Each scene shows the same named points in several views, each turned, perhaps mirrored, and shifted as a whole.
A view may leave some points out. In some views, one point has been moved. Which views, in the order they come, and which point in each? Write no view if no view has one.

Scene 1 (6 views)
view 1:
  vulu [ 0.68  2.03 -4.83 -1.50  1.64 -0.46  2.14]
  begoz [ 0.61  1.91 -4.92 -0.23  2.45 -0.32 -0.12]
  Dolaz [ 1.14  1.80 -4.40 -1.68  1.97 -0.48  1.82]
  Vikas [-0.07  1.72 -4.16  0.11  2.00 -0.05 -0.06]
  bovi [ 0.74  1.89 -4.62 -1.62  1.76 -0.54  2.08]
  bef [ 0.91  2.08 -4.90 -1.62  1.78 -0.47  2.24]
  kes [ 0.12  1.66 -4.21 -0.09  2.00 -0.15 -0.11]
  Fitad [ 0.45  1.99 -4.46  0.13  2.87 -0.27 -0.09]
  Lamim [ 0.66  1.94 -4.72 -1.43  2.00 -0.65  1.95]
  Detu [ 0.14  2.00 -4.48 -0.12  2.22 -0.18  0.42]
view 2:
  vulu [-3.14  0.41 -1.36 -1.24  0.25  0.92  1.50]
  Fitad [-1.31 -0.55 -0.14 -1.81  1.30  0.42  0.86]
  bef [-3.15  0.90 -2.09 -1.26  0.51  0.70  1.39]
  Lamim [-2.88  0.84 -1.75 -1.32  0.34  0.66  1.12]
  kes [-1.32  0.37 -0.19 -1.61  1.77  0.28  0.66]
  begoz [-1.70 -0.19 -0.13 -1.69  1.54  0.62  1.22]
  bovi [-2.95  1.08 -1.86 -1.25  0.42  0.68  1.26]
  Detu [-1.84  0.06 -0.56 -1.50  1.51  0.37  0.54]
  Dolaz [-2.49  1.03 -1.97 -1.57  0.41  0.58  1.47]
  Vikas [-1.36  0.33 -0.19 -1.50  1.86  0.20  0.42]
view 3:
  Detu [ 5.05  0.09  0.30  4.24 -2.07  2.71  2.44]
  kes [ 5.13 -0.31  0.24  3.92 -2.13  2.25  2.40]
  bef [ 4.99  1.95 -0.12  5.37 -2.67  2.83  1.22]
  Fitad [ 4.99 -0.67  0.08  4.57 -1.91  2.82  2.75]
  Lamim [ 5.22  1.63 -0.10  5.33 -2.80  2.85  1.49]
  begoz [ 5.13 -0.31 -0.06  4.58 -1.57  2.53  2.42]
  Dolaz [ 4.95  1.33 -0.26  5.39 -2.99  2.61  1.11]
  vulu [ 5.07  1.92  0.03  5.11 -2.64  2.73  1.25]
  bovi [ 5.18  1.78 -0.11  5.14 -2.81  2.69  1.23]
view 4:
  vulu [ 0.69 -0.04 -0.05  0.43 -0.94 -0.33 -2.18]
  Vikas [-1.14  0.69 -0.10  0.48 -1.22  0.52 -0.16]
  begoz [-1.31  0.14 -0.52  0.90 -1.19  0.80 -0.86]
  bef [ 0.80 -0.05 -0.20  0.35 -0.89 -0.17 -2.44]
  bovi [ 0.72  0.02 -0.04  0.15 -1.09 -0.13 -2.25]
  kes [-1.21  0.65 -0.14  0.35 -1.27  0.62 -0.34]
  Lamim [ 0.66  0.03 -0.23  0.37 -1.23  0.05 -2.16]
  Dolaz [ 0.42  0.11  0.06  0.02 -1.07  0.25 -2.42]
  Detu [-0.69  0.58 -0.40  0.70 -1.06  0.60 -0.63]
view 5:
  vulu [-1.71 -6.42 -0.89  1.09 -2.72 -2.73  1.31]
  Dolaz [-1.65 -6.36 -0.91  0.48 -2.58 -2.13  1.41]
  Detu [-2.00 -6.97 -0.47 -0.02 -4.45 -2.71  2.37]
  Fitad [-1.72 -6.89 -0.69 -0.37 -5.02 -2.24  2.57]
  Vikas [-2.19 -7.29 -0.15 -0.54 -4.67 -2.84  2.41]
  begoz [-1.65 -6.79 -0.95 -0.43 -4.88 -2.55  2.12]
  bovi [-1.55 -6.48 -0.82  0.94 -2.61 -2.50  1.39]
  Lamim [-1.41 -6.52 -0.85  1.03 -2.87 -2.43  1.63]
  bef [-1.58 -6.28 -0.99  1.13 -2.61 -2.52  1.30]
  kes [-2.11 -7.26 -0.29 -0.60 -4.47 -2.70  2.31]
view 6:
  Lamim [ 0.46 -0.49  0.19  1.88 -2.05  0.33  0.88]
  vulu [ 0.05 -0.75  0.07  1.79 -2.06  0.12  0.90]
  bef [ 0.23 -0.90  0.05  1.98 -2.22  0.18  0.82]
  begoz [ 2.04  0.63  0.36  0.59 -1.92 -0.56  0.78]
  Dolaz [ 0.62 -0.66 -0.04  1.91 -2.26  0.36  0.26]
  kes [ 1.53  1.01  0.31  0.42 -1.39 -0.46  0.30]
  Detu [ 1.41  0.59  0.53  0.86 -1.35 -0.65  0.59]
Views that do not fit: view 2
  view 2 moved: vulu

Scene 2 (5 views)
view 1:
  big [ 2.73  2.64 -1.33  1.62 -2.22  0.43 -0.05 -3.95  4.07 -1.12  0.90  3.08]
  Pena [ 2.62  2.84 -1.11  1.68 -2.42  0.36  0.54 -3.30  3.96 -1.06  0.81  2.93]
  dif [ 0.88  1.30 -1.15  0.37 -2.17  1.29 -0.13 -3.77  4.35 -1.43  0.96  1.34]
  Tuga [ 0.89  2.78  0.12  0.86 -1.15  1.28  0.07 -4.80  4.56 -0.69  1.87  2.89]
  Dip [ 1.27  2.99  0.13  1.26 -1.63  0.92  1.26 -2.88  3.94 -0.79  1.36  2.65]
view 2:
  Dip [-0.11 -0.94 -3.39 -2.02 -0.45 -2.75 -1.18 -0.28 -1.30  0.76 -1.36  2.73]
  gom [-0.27 -0.68 -2.50 -1.83  0.34 -2.81 -1.09  0.19 -1.47 -0.43 -0.97  3.22]
  Tuga [ 0.13 -1.19 -2.67 -1.04 -0.12 -1.32 -0.34  0.74 -1.05  1.29 -0.97  3.05]
  nubel [-0.85 -0.50 -1.71 -2.84  1.34 -2.29 -1.25  0.24 -1.91 -1.63 -0.52  3.82]
  dif [ 0.20 -0.55 -1.98 -0.43  0.40 -3.29 -0.51  0.95 -1.08 -0.76 -0.90  3.43]
  big [-0.36 -1.77 -2.58 -2.52  0.15 -2.13 -0.81  0.24  0.09 -0.34 -1.44  4.28]
view 3:
  big [ 1.27 -0.50  0.34 -2.00  2.92 -0.53 -1.91 -1.31  2.03  3.08 -0.18 -1.43]
  muba [ 0.45 -0.26 -0.09 -1.40  2.91 -0.91 -1.00 -0.74  2.11  3.28 -0.14 -1.47]
  gom [-0.76 -0.34  0.06 -1.84  2.57 -0.75 -0.91 -0.93  2.60  2.58 -0.08 -1.11]
  Tuga [-0.50  0.05  0.81 -0.73  3.08 -0.32 -2.23 -0.19  3.25  2.91 -0.40 -2.53]
  bedu [ 0.16 -0.23  0.62 -1.39  2.68 -0.51 -2.44 -1.67  2.80  2.69 -0.33 -1.66]
  nubel [-0.74 -0.19 -0.53 -1.50  1.99 -1.48 -0.82 -2.75  2.25  2.70 -0.09 -0.28]
  gepu [-2.11  0.57 -0.17  0.47  2.40 -1.37 -1.05 -1.41  3.34  3.04 -0.40 -1.78]
  dif [-0.52 -0.17 -0.39 -1.11  2.89 -1.10  0.03  0.07  2.19  3.31 -0.02 -1.51]
  Pena [ 0.88 -0.70  0.35 -2.56  2.78 -0.46 -1.74 -1.28  2.07  2.66 -0.05 -1.13]
view 4:
  bedu [ 2.45  1.05  0.50 -1.95 -1.89  0.98 -1.95  1.33  0.39 -0.40  0.18  0.40]
  Pena [ 2.53  0.72  0.03 -1.47 -0.65  0.09 -1.64  1.88  0.01 -0.30 -0.01  0.76]
  muba [ 2.52  0.47 -0.23 -1.61 -0.67  1.56 -1.57  1.41 -0.36  0.52  0.05  0.46]
  dif [ 2.49 -0.25 -0.59 -1.47 -0.58  2.68 -0.97  1.36 -1.26  0.56  0.21  0.34]
  gepu [ 3.05  0.55  0.01 -1.85 -3.28  3.69 -1.36  1.03 -1.11  0.33  0.72 -0.17]
  big [ 2.46  1.08  0.53 -1.80 -1.48  0.26 -1.90  1.61  0.41 -0.57  0.10  0.64]
  Dip [ 1.89 -0.10  0.55 -1.67 -1.23  1.23 -1.07  1.72 -0.42 -1.92  0.18  0.61]
  Tuga [ 1.67  0.36  0.86 -2.29 -1.67  2.55 -1.76  0.71  0.27 -0.77  0.13  0.09]
view 5:
  gom [ 2.87  1.73  1.95  6.36 -6.00  4.66 -0.42  3.62  4.89  3.04 -0.93 -2.41]
  big [ 2.74  1.26  1.91  6.61 -6.92  4.86 -0.25  2.28  6.35  3.50 -1.56 -1.90]
  muba [ 3.16  1.68  1.26  6.54 -6.74  4.92  0.02  3.16  5.80  3.02 -0.88 -1.97]
  nubel [ 2.75  1.07  1.11  5.97 -4.44  4.49 -0.90  2.99  4.95  3.05 -0.81 -1.48]
  Tuga [ 3.52  1.47  2.90  6.45 -6.93  5.94  1.06  3.12  5.47  2.33 -0.93 -3.21]
  gepu [ 3.92  1.35  1.66  5.78 -4.79  5.92  0.88  3.77  4.30  1.57  0.18 -2.68]
  dif [ 3.43  2.35  0.77  6.48 -6.80  4.82  0.18  4.28  4.96  2.66 -0.34 -2.26]
  Dip [ 2.64  1.77  3.45  6.62 -6.87  4.73 -0.35  3.59  4.96  3.30 -1.53 -3.23]
  bedu [ 2.91  0.86  2.68  6.35 -6.08  5.44  0.12  2.26  5.78  2.92 -1.38 -2.42]
Views that do not fit: view 4
  view 4 moved: big
